In the rows, 128 means zero.
runs of hidden systems:
trace 1, L (10 x 18):
[[111  98 158 111 152 131 130  70 108  60 176  92  96 124 147 142 114 129]
 [179  97 166 140 149 191 119  92 121 144 152 140 112 101 136 117  94 173]
 [138 137 118 174  81 142 161 132 127 158  89 156 105 134 146 121 122 205]
 [147 184  84 157 105  91 135 153 158  89 139 147  93 127 117 156 169 158]
 [177 113  77 136 147 117 133 130 151 117 150 161 173 115  89 147 175  85]
 [113 126 101  99 112 112 129  89 130 182 107 115 206 128  92 139 121 115]
 [ 64 171 134 131 150  87  80 107 101 157 132  96 131 151 119  92 126 124]
 [131  98 166 119 184 105 120 152  70 103 126  88 100 125 130  82 156 111]
 [168 114 160  77 141 179 131 183 117 139  94 100 105  89 146 123 103 125]
 [ 94 147 130 137  96 162 147 193 155 152 115 167 114 145 180 125  87 113]]
trace 2, F (10 x 18):
[[117 166 127 147 142 118 144  86 109  83 217 148  93 139 150 135 130 131]
 [185  84 163 148  94 111 138 104 115 102 115 164 153 156  94 131 170 152]
 [141 143  84 157 105 149 112 124 141 185  53 123 119 121 127 109 127 179]
 [110 158  53 134 155 104 177 111 115 129 156  96  89 112 147 122 126 104]
 [150  94 146 129 165  63 128 136 114 107 161 123 158 130  70 121 169 100]
 [117  70 140 144 144 157  82 157 138 160  59 133 166 133 126  95 132 120]
 [ 68 155 102  77 131 150 143 136 109 136 106  82 123 107 179 136  98 113]
 [141 166 181  91 159 110 121 146 105 100 207 127 113 123 118 128 125  99]
 [159  75 191 141  99 150 121 167 150 122 115 184 145 163 124 124 119 118]
 [ 92 162 106 120  68 149 121 136 170 137  74 127 129 126 150 163 100 168]]
trace 3, N (10 x 18):
[[137 139 150 158 148 125 156 107  66 178 166 168 158 123 125  88 138 174]
 [131 160 100 145  99 110 156 134  75 153  79 145 131 162 145  87 178 131]
 [179 166  79 118 124 109 128 160 142 120 103 112  82 141 115 116 160  68]
 [154  87 124 134 155 114 124 173 182 151 135 117 106 127  97 118  92  68]
 [ 54  75 165 129 152 100 104 173 145 139 111  97 143 132 121 116  92 126]
 [ 65 138 170 101 146 159  69 136 110  82 125 118 135 129 171 131 136 133]
 [150 145 154  74 119 203 138  95 101 103 157 143 133 113 176 148 109 113]
 [155 159 146 108  71 139 185 105 131 171 149 147 128 128 128 150  76 166]
 [120 143 111 170  52  89 145 118 170 123 100 154 124 165 110 154 133 175]
 [151 103  79 146 124  94 108 102 164  69 111 117 136 123  90 167 182 132]]
trace 4, J (10 x 18):
[[160 130  78  89 128 132 137 106 122  89 117 121 174  99 115 172 185 115]
 [145 176 124 124 165 176 103 109 126 174 182 147 141  82 128 125 103 153]
 [134 130 105 197 128 114 171 135 104 152 144 186 116 163 144  84 151 132]
 [132 153 147  98 135  57 132 126  76 128 121  86 125 148  94 101 163 112]
 [140 103 140 105 170 173  80 129 131 136 109  90  97 129 143  94  98  63]
 [110  79 119 123 118 143 206 173 123 144 106 127 128 107 163 135  95 137]
 [ 86 138 186 127 128  78 114 181 146  93 166 127 118 124 110 151 118 167]
 [123  98 146 125 110 157  75 121 144  74 108 167 170 166 141 143 165  89]
 [124 162 127  83  78 164 146  79 111 163 111 130 173 120 143 154 103 155]
 [134 158 125 175 102 122 120  99 172 150 161 142  70 152 118 123  80 162]]
trace 5, U (10 x 18):
[[156  67 130 152 158 146 142 172 115 166  98 148 131 140 132  75 134  86]
 [ 77 119 112  81 140  93 156 178 125 143 104  75 149 108 129 134 112  91]
 [ 73 138 166 132 165 137  76 175 137  98 162 138 108 145 160 112 115  90]
 [117  55 171  91 113 171 146 115 124  84 124 136 158 132 157 158 106 108]
 [ 84 188 142  95  88 143 123  97 147 146 156 124 133 132 149 161  68 146]
 [130 127 133 182  89 122 146  88 145  90 164 184  99 179 145 132 127 136]
 [181 127 113 105  80 107 139  87 148  91 104  97 118 118  89 176 143 164]
 [161 171 100 176 136 141  86 119 157 169 130 140  98 109 103 115 124 187]
 [150  80  85 175 153 100 180 122 100 135 127 143 148 109 109 113 173 159]
 [132 179 120  94 155  87 106 152  89 145 116  93 153 100  95 117 172 136]]
trace 6, W (10 x 18):
[[168 135 105 118  97 151 137 139 140  55 114 158 125 125 147 173 180 131]
 [163 119  70 104 124 146 161 100 121 145 115 139 195  91 116 159 156 125]
 [ 97 144 101 161 154 111 128  92 107 163 176 171 195 134 115 115 150 128]
 [104 116 140 167 148  83  92  76  89 112 124 108 125 160 110  91 167 151]
 [156 139 127 140 174 139  89 132 105 147 100  76  70 100 123  86 131 163]
 [119  98 106 161 159 151 161 170 141 146 129 122  67 116 167  97  87 114]
 [ 75 100 141 121 106  82 174 207 143 126 103 118 129 144 137 133 109 111]
 [116 136 166  83 123 133  80 197 148  93 114 138 160 136 126 149 147  83]
 [152 111 136  75 115 175 100  76 144 117 127 122 158 141 130 150 105  61]
 [142 162 150 107  99 119 143  65 129 175 179 131 145 139 103 137  74 137]]
trace 7, J (10 x 18):
[[181 115 100  94 163 146 147  79  87 139 126  81 114 112 125 105 132  84]
 [147  99 134 141 179 144 154 168 116 174 134 105  93  83 129  95  92 150]
 [ 98 108 141 156 151  95 147 222 119  97 118 138 107 127 145 111 160 138]
 [106 142 173  65 130 125 106 171 106  78 130 128 162 135 143 145 158  83]
 [117 127 176  88 104 192 114 120 134 156 137 159 165 146 158 134  76  95]
 [ 94 116 150 155  63 108 167 112 148 164 116 154 134 171 133 129  80 165]
 [106 125 133 146  91  64  99  93 163  91 108  94 103 165  89 146 132 150]
 [159  99  80 113 133 159  87  73 163  94  94  95 128 109 115 161 143 115]
 [152 137  76 134 143 170 153 113 141 149 145 134 136  63 136 158 117 183]
 [142 167 109 187 149 103 135 151 128 123 183 176 114 116 118 121 163 173]]
trace 8, B (10 x 18):
[[111 139 125 155 111 127 112 118 146  79 113 110  75 112 141 154 132 214]
 [159 121  99 118 140 174 126 111 146  87 148 142 145  71 132 184 147 169]
 [134 143 122 143 122 148 127 132 152 164 168 197 200 109 111 154 122 152]
 [121 145  85 172  88 108 156  76 126 164 132 176 163 176 123 116 142 124]
 [165 156  76 123 137  82 130  94 103 144 119 101 132 140  90 105 173  90]
 [182 108 130 140 177 111 124 172 119 168 118 104  95 118  97  75 132  95]
 [ 77  83 122 144 166 118 165 183 115 144 114 106 104 122 161  92 103 107]
 [ 52 144 140 123 158 125 105 158 106  72 144 120 111 137 179 122 147 108]
 [147 121 179  89 119 191  87 133 119  71 124 149 131 145 166 137 138  94]
 [129 137 178  67  74 165 126 124 145 152 116 130 158 138 135 156  72 119]]
trace 9, V (10 x 18):
[[109 140 180 101 108 139 142  92 122 140 175 129 149 107 127 159  74 190]
 [132 171 149 182 113 105 134 159 114 125 145 167  74 161 142  95 142 166]
 [181 129  87 117  86 135 133 118 133  87  66 129 124 142 127 149 186 119]
 [160 148  97 114 139 168  85 101 182 164 145 128 141 104 106 148  92 103]
 [ 65 110  97 177 132  92 169 135 140 173 152 158 159 149 132 111 107 117]
 [ 86 137 142 115 134  62 102 130  98  98 112  97 160 132  98 136 181 154]
 [161 110 138 130 191 180  74 115  91 125 112 102 101 104 143  86 146 129]
 [128 119 122  93 106 170 202 114  93 163 121 126 135 111 170 131  85 135]
 [129 193 165 104 105  81 144 191 142 141 160 129 105 132 108 140 105 132]
 [151  86 126 159 131 119 110 186 154  88  91 149 103 164 127 109 167  81]]
trace 10, U (10 x 18):
[[105 142  73 141  85 109 136 116 175 188  84 114 134 148 113 132  90 122]
 [ 97 112  98 183 161  68 123 120 148  96 156 104  74 145 113 111 136 119]
 [171  81 186 103 160 117 105 141 119  89 135  95 125  93  88 139 142 156]
 [115 144 158 122 130 173 118 159 111 183 109 144 157  96 148 119 102 194]
 [ 86 149  88 147 126 133 191 127  79 126 144 162 140 141 185 114 152 121]
 [163 172 123  79 117 112 120 119 117  83 145 125 129 150 120 143 165  59]
 [167 108 137 130 109 162  69 128 185 158  95 143 135 152 106 122 104  90]
 [ 77  75  88 161 128 102 155 104 160 157 110  99 128 128 123 131  84 139]
 [ 89 143 154 134 163  66 124 126 113  91 186  93  94 118 112 130 127 157]
 [174 109 210 117 125 162 105 151  97  98 127 156 131 123 131 125 148 170]]
trace 11, F (10 x 18):
[[120  46 112 153 138 166 142 139 161 105  98 120 106 106 159 141 103 142]
 [ 90 159 113 101 139 113 148 135 114 122 150 111 167  70 126 173 136 191]
 [140 157 132 154 171 159 103 132  94 121 182 188 148 129 148 101 170 116]
 [154 111 132 103  67 137 164 112 107 139  83 158 172 176 139 126 146  87]
 [133 195 119 115 102 105  86 121 151 180 103  90  96 145  99 114 101 128]
 [125  91 116 154 153 116 147 114 156 100 167 105  59 145 137 115  88  86]
 [112  67 159 122 125  79 137 137 140  95 120 104 158 110  87 163 135 174]
 [106 132 119 157 172 181  73 147 122 136 114 144 140  89 155 115 144 184]
 [129 145 101  96 123 162 194 114  77 113 145 148 149 115 183 140 144 105]
 [169 190 159 105 108  91 117 140 110 159 148 151 155 150  82 117 150 114]]
trace 12, N (10 x 18):
[[100 154 147  73 125 102 151 113  78 176 133  98 182 117 113 125 114 133]
 [112 199 121 158  97 144  83 104 140 149 124 157 100 177 151 102 120 127]
 [173  76 112 117 101 132 163  88 132  87  95  99  85 154 135 134 125  90]
 [169 136 147 122 143 106 110 167 163 145 133  94  98  80  77 146 106 181]
 [ 76  84 107 189 146 149 125 158 155 123 126 174 152 123 159 127 130 152]
 [ 88 128 137  86 145  92 157 125  74  76 150 109 162 118 139 147 168 117]
 [172 192 152 114 131 161  82 118 115 158 165 173 156 136 116 113 137 115]
 [130  99  91 132  95 145 173  83 124 178  89 126 140 159 144 107  99  97]
 [118 168 126 126 108  64 122 133 144 119 116  68  61 141 101 130 116 153]
 [164  80 137 172 143 159  80 151 174  86 121 157 100 134 128 127 143 125]]
trace 13, W (10 x 18):
[[ 98 114 167 132 143 179 108 139  72 125 103 152 157 124 178 101 150 166]
 [131 153 121 106 128 153 154 127  62 141  99 121 112 152 180  82 141  87]
 [176 146 115 122 135  87 165 161 116 157 136 127 103 151 103  92 138  63]
 [149 101 114 163 121  83 100 155 197 139 114 133 121 157  73 126 126  91]
 [ 80 122 108 126 127 116  68 118 198 116 111  90 129 116 108 165  98 140]
 [ 87 125 160  94 154 155 115 106 131  92 181 104 130  87 151 165  87 155]
 [137  99 204 105 111 167 163 117  81 120 146 155 143 127 158 129 106 164]
 [155 170 146 123  70 153 152 140  89 153  93 176 133 163 158 108 145 140]
 [168 182  62 132 102 112 150 124 126 117 119 144 106 155 131 126 174  83]
 [168 109  66 144 149  78 141 116 159 129 139 115 142 111  68 145 159 107]]
trace 14, B (10 x 18):
[[104 134 134  90 130 119  98 118 160  55 163 107 116 139 133 168 125  72]
 [149  76 194 114 110 143  71 134 158 113 105 140 165 148  95 141 120 123]
 [ 98 115 141 123  93 145 122  82 125 174  83 104 150 129 131 129  85 185]
 [129 175 126 135 133 105 133  61 105 116 177 103  94 110 117 139 120 193]
 [205 106 133 141 132 122 169 145 116  99 152 159 126  99 103 148 169 168]
 [124 144  78 143 115 134 157 195 148 172  95 166 168 102 130 137 144 147]
 [ 95 172  53 173 136 130 116 109 156 144 153 153 115 151 150 115 127  93]
 [146  92 112 120 156 108 124  89 120  97 157 129 152 153 110 119 156  39]
 [129  99 177 107 144 106 100 166 101 171  90 115 168 145  99  85 136  98]
 [ 95 132 146 137 126 139 130 125  96 159  93  90  73 149 168  78  91 144]]
trace 15, V (10 x 18):
[[120  71 198  93 154 160 112 113  87 106 117  92 127 114 146 117 108 142]
 [128 143 179 110 115 164 160 128 105 116 156 123  71 124 176 126  79 160]
 [177 152 142 130  79 114 179 162 139  95 144 154  77 144 134 151 130 139]
 [187 122 121 139  83 134 102 147 198 100 107 165 121 146 100 162 142 115]
 [101 112  85 163 114 151  92  90 195 123 133 164 158 145 129 154 116 108]
 [ 72 136  92 162 139  91 126  58 125 125 177 141 170 138 114 139 138 146]
 [134 134 127 158 158  89 110  85  77 150 127 117 147 125  93  93 171 181]
 [146 147 109 123 136 157 121 121  82 176  62  98 121 108 141  91 144 165]
 [130 182  90  86 138 148 157 174 113 169 113 102 112  92 155 123 112 111]
 [136 130 129 101 146 100 163 218 136 142 144 137 139 119 115 125 129  66]]
trace 16, L (10 x 18):
[[ 80 143 142 132 140 107 150 165  94 201 137 153 184 136 131  94 117 126]
 [100 150 191  92 106  80 102 167 100  99 106 111 134 160 118 124 155 129]
 [158 122 141  94 151 176  87 139 120  88 112 116 100 142 158 109 144  53]
 [128  90 128 103 114 157 191 123 131 150 128 116 110 134 162 126  63  85]
 [ 86 127 173 146 100 113 116 140 181 130 156 134 102 142 120 148  59 164]
 [108  81 130 183 135 139  95 117 145  58 124 155 122 138 145 139 163 160]
 [160 130  85 110 124 169 159  68 107  93 137 123 135  89 147 165 152 160]
 [164 183 112 147 122 140 143  93 125 194 177 168 138 119 114 117 109 154]
 [142 127 131 173  99  57 138 137 121 153 101 147 141 169  80 102 164 155]
 [150 146  87 109 136  97  83 139 142  99  81  78 116 118  93 141 180 112]]

runs to name:
trace 17 (2 x 18):
[[127 185 137 158 126 138 121 154 133 123 153 135  39 139 163 105 104 145]
 [179 106  81 129  91 110 191 139 138  89 107 142 119 132 125 157 168 111]]
 | V
trace 18 (2 x 18):
[[175  78 116  99 154 133 151  84  96 122 131 111 181  92  97 144 157 128]
 [111 190 101 155 156 115 116 120 112 201 152 130 138 105 114 100 121 171]]
 | N
trace 19 (2 x 18):
[[ 89 169  80 138 178  86 119 148 120 153 164 128 153 125 114 107 152  84]
 [ 97 106 124 122 182 129 146  96  77 130 174 124 145 139 153  91 129  63]]
 | J
trace 20 (2 x 18):
[[111  96 175 139  94 151 141 160 155 162 101 134 103 148 149 116  59 148]
 [ 58 145 109 119 101  98 143  93 138  79 135  90 111 130 149 168 114 160]]
 | B
trace 21 (2 x 18):
[[128  98 141  97 166 122 108 200 152 129 133 129 173 104 102 137 134  75]
 [ 93  87 156 109 122 152  83  99 156 139 124 135 180 162 129 129  92  76]]
 | W
trace 22 (2 x 18):
[[136  74 123 120 174 105 115 105 139 118 155 106 182  87  75 153 140 134]
 [ 86 102 174 159 155 151 101 129 100 165 133 147 160 120 140  96 108 186]]
 | V
trace 23 (2 x 18):
[[146 138 147  95 134 155 110 110 144 191 158 140 185 107 100 138  83 118]
 [ 50 136 151 154 111 122 134 112 126 151 160 158 132 180 164 103  84 113]]
 | F
trace 24 (2 x 18):
[[ 58 154  75 112 157 103 127 144 106 151 102  85 158  96 137 126 144 139]
 [ 94 167 162 100 182 111 120 172  79 131 179 127 149 109 134 108 142 114]]
 | L
trace 25 (2 x 18):
[[151 122 132 123  52 124 130  79 127 125  76 149 166 171 112 145 150 142]
 [169 175  95 109 117 113 108  90 137 178 102  81 119 109  84 128 119 152]]
 | B
trace 26 (2 x 18):
[[196 143  86  97  86 162 147 120 142 127  72 114 103 125 135 144 136 110]
 [138 159  66 133 128 115 174 135 160 158 178 157 153 106 111 156 116 107]]
 | W
trace 27 (2 x 18):
[[ 89  97 137 120 156  97  96  85 155  73 165  77 111 122 110 155 108 120]
 [152  52 126 137 146 184 124  89 126  89 122 140 154 101 142 150 143 153]]
 | J
trace 28 (2 x 18):
[[101 176 158 125  99  99  73  92 169 117 166 130 135 154  97 156 106 139]
 [143  69 129 146 112 167 101  41 140 104 110 135 144 146 130 136 125 141]]
 | N
trace 29 (2 x 18):
[[173 183 101  96 151 186 117 134 116 178 134 129 128  95 140 114 119 107]
 [120 106  95 156 127 111 167 157 143 164 143 180 169 155 125 111 131  69]]
 | U
trace 30 (2 x 18):
[[154 139 141 129 147  93 127 152 124  86 134  81  33 130 124 114 131 127]
 [135  69 140 113 149 148 135 201 155  83 107 114 113  89 142 153 128 129]]
 | B
trace 31 (2 x 18):
[[ 78 155 145 154 113  79 101 103 110 149 131 137 133 198 123  86 132 104]
 [149  95 152 109 152  91 116 113 101  74 116  65  82 136 110 112 154 106]]
 | L
trace 32 (2 x 18):
[[174 197 134 135 137 130 144 125  86 149 167 141  98 102 126 114 140 184]
 [187 147 128 158 140 114 112 169 123 146 124 157  96 158 112  79 162  85]]
 | J
trace 33 (2 x 18):
[[123 221  82 121 123 120  94 151 136 138 113 124 127 106 122 144 163 156]
 [140  87  85 148 176 142 143  92 133  71 175 131 117 111 141 139 149  90]]
 | W
trace 34 (2 x 18):
[[142  88 102 167 165 118  85  73 130  89 130 111 101 153 116 102 161  93]
 [145  55 135 105 136 126 151  97 102 146  86  77 152 104 105 127 118 149]]
 | F
trace 35 (2 x 18):
[[123 194  94 132 140 138  81 148 125 170  99 132 154  98 121 122 160 174]
 [105 107  79 156 175 146 136  86 113  85 166 128 103 131 169 114 141  85]]
 | W
